In the rows, zero is written as 128.
Turns in one plane each, and the order they were made in; the first pair answered
turn J:
[ 99 125  95 129  99 139 146  96 144 121 126 124 135 139 136 133 121 122
 110 150 142 136 119 106 155 112  94 124 117 130 145 100 115 145 113  91] -> [105 129 109 133 105 151 140 105 137 127 131 135 127 138 130 132 125 110
  99 153 143 126 116 116 157 112  93 117 103 126 151  98 119 141 109  89]
[116 139 109 188 141  94 147 131 156 115 121  97 126 109 170 126 157 145
 162 126 113 136 150 165 111 110 130 117 134 147 109 164 165 121 126 165] -> [121  99 166 157 126 149 117 126 164  98 130  86 113 108 163 127 153 126
 157 153 135 145 134 176  99 115 148 144 106 161 117 169 147 106 144 148]
[120 162 112 136 128  87 118 140 114 151 136 139 148 111  76 124 148 100
 161  99 109 130 144 142 128 125 145 110 164  97 119 117 103 158 126 111] -> [122 119 136 108 109 110 103 127 129 136 136 112 153 109  84 118 142 106
 179 116 131 146 139 138 113 124 157 153 153 116 125 124  74 150 148 103]
turn Z:
[114 135 151 127 129 139 122 129  98  98 149 134 128 131 109 179 147 105
 124 120 124 122 156 155 108 103 121 110 122 143 138 116 108 129 115 130] -> [115 131 132 125 123 130 128 108  93 110 153 128 138 128 110 176 127 117
 130 118 132 130 163 134 102 104 124 123 139 132 140 112  79 134 112 125]
[178  85 129 125 127 188 105  99 126 106 117  72 102 139 128 111  98 140
 143 131 120 133 139 148 102 138 146 131 113 104 137 126 116 124 175 122] -> [174  86 114 127 121 160 117  92 136 101 113  61 105 136 143 106  96 157
 163 129 117 138 143 136  99 132 145 143 129 114 132 131 116 125 182 123]
[142 153  66 119 166  27 163 156 108 175 115 149 115 129 148 129 106 180
 135 129 122 117 113 108 145 141 103 122 171 102 148 128 142 112 108 138] -> [148 158 104 125 175  60 148 197 108 157 107 164  86 123 141 134 143 148
 122 138 107 102 101 155 155 139  96  84 138 116 148 141 190 101 114 144]
[130 139 136 128  98 124 156 156 170 101  98 112 129 121 142 127 186 159
 132 147  95 135 116 144 126 127 128 149  97 145 103 168 163 134 137 139] -> [139 123 183 111 110 187 126 143 139 122 125 138 121 125  99 127 161 122
  88 160 106 120  91 148 117 146 142 134  74 111 135 147 130 139 120 112]
turn T:
[102 136 153 116 144  98 134  76 152 116  93 124 131 112 124 110 122 149
 142 148 144 162 116 146 115 132 118 176 112 147 136 127 106 124 182 116] -> [100 149 131 128 147  74 145  85 153 112  91 128 134 110 133 115 130 159
 148 143 137 162 126 146 116 125 112 166 121 148 130 129 120 123 176 126]
[134 125 134 134 108 118 136 116 123 132 137 136 152 114 154 149 145 136
 139 167 152 138 116 121 120 128 138 159 127 134 137 120  99  98 138 127] -> [135 131 126 141 109 110 139 119 127 129 130 130 149 111 156 152 151 145
 145 161 146 137 122 122 122 129 136 155 126 138 131 121 110 100 143 133]
[124 100 205 119 157 181  91 140 119 123 133 134 106 121  97 123 132  91
 114 154 143 109 109 155 137 120 141 115  77 133 130 129 127 111 144 107] -> [117 108 188 131 151 148 106 163 145  98 114 116 103 117 125 124 167 106
 142 149 132 109 116 166 153 109 136 116  78 156 108 147 166 108 166 126]

Each pair is 2 to 4 turns apart.
[ 88  96 204  87 151 205  91 150 129 125 154 138  59 117  97 111 139  63
  99 157 143 107  92 155 111 125 150 104  43  94 129 157  92  80 128 139] -> [ 86 173  73 136 171 106 150 115  89 187 169 171 107 121  92 106  87 103
  97 100 120 103 121  93 112 131 137  73 134  26 138 117  77 115  59 149]
J T
[117  82 170 119 113 136 134  83 158 108 118 100 134 118  78 139 127  75
 137 124 121 100  95 137 152 102 126 124  90 127 128 167 153  92 157 145] -> [109  83 127 112 101  97 154  55 165 115 119  88 161 116  95 126 107 111
 155 111 134 116 111 102 143  99 127 155 120 123 122 166 124 101 156 146]
Z Z
[ 94 120 179  94 100 117 125  73  80 114 112  90 142  99  81 120  91 176
 157 101 167 113 152  62 107 104 121 158 113 134 139 156  98 151  94  95] -> [ 99 114 230  94 105 152 104 112  92  86 102  96 110  95  75 133 135 142
 145 118 152 101 137 114 119 103 118 131  70 164 130 174 150 133 116 102]
T Z Z
[109 127 134 149 145 172 115 100  85 143 106 171 133 122 114 101 110 125
 105 126 145 130 108 126 114 159 142 118 159 118 173 123 122 141 100 126] -> [105 142 104 163 144 143 130  96  90 147 107 172 142 121 123 101 111 139
 116 114 140 138 118 119 117 157 134 112 174 117 169 121 126 144  98 132]
Z T J J
[131 133  73 143 109  84 150 103 122 144 143 125 158 135 130 130 101 153
 142  92 140 143 134  80 124 118 119 150 163 126 153 112 104 147 116 112] -> [125 137  74 151 104  72 153 132 145 117 118 113 144 127 154 133 138 160
 162  93 125 144 139 100 134 105 116 146 154 154 131 131 145 136 135 130]
T T Z T
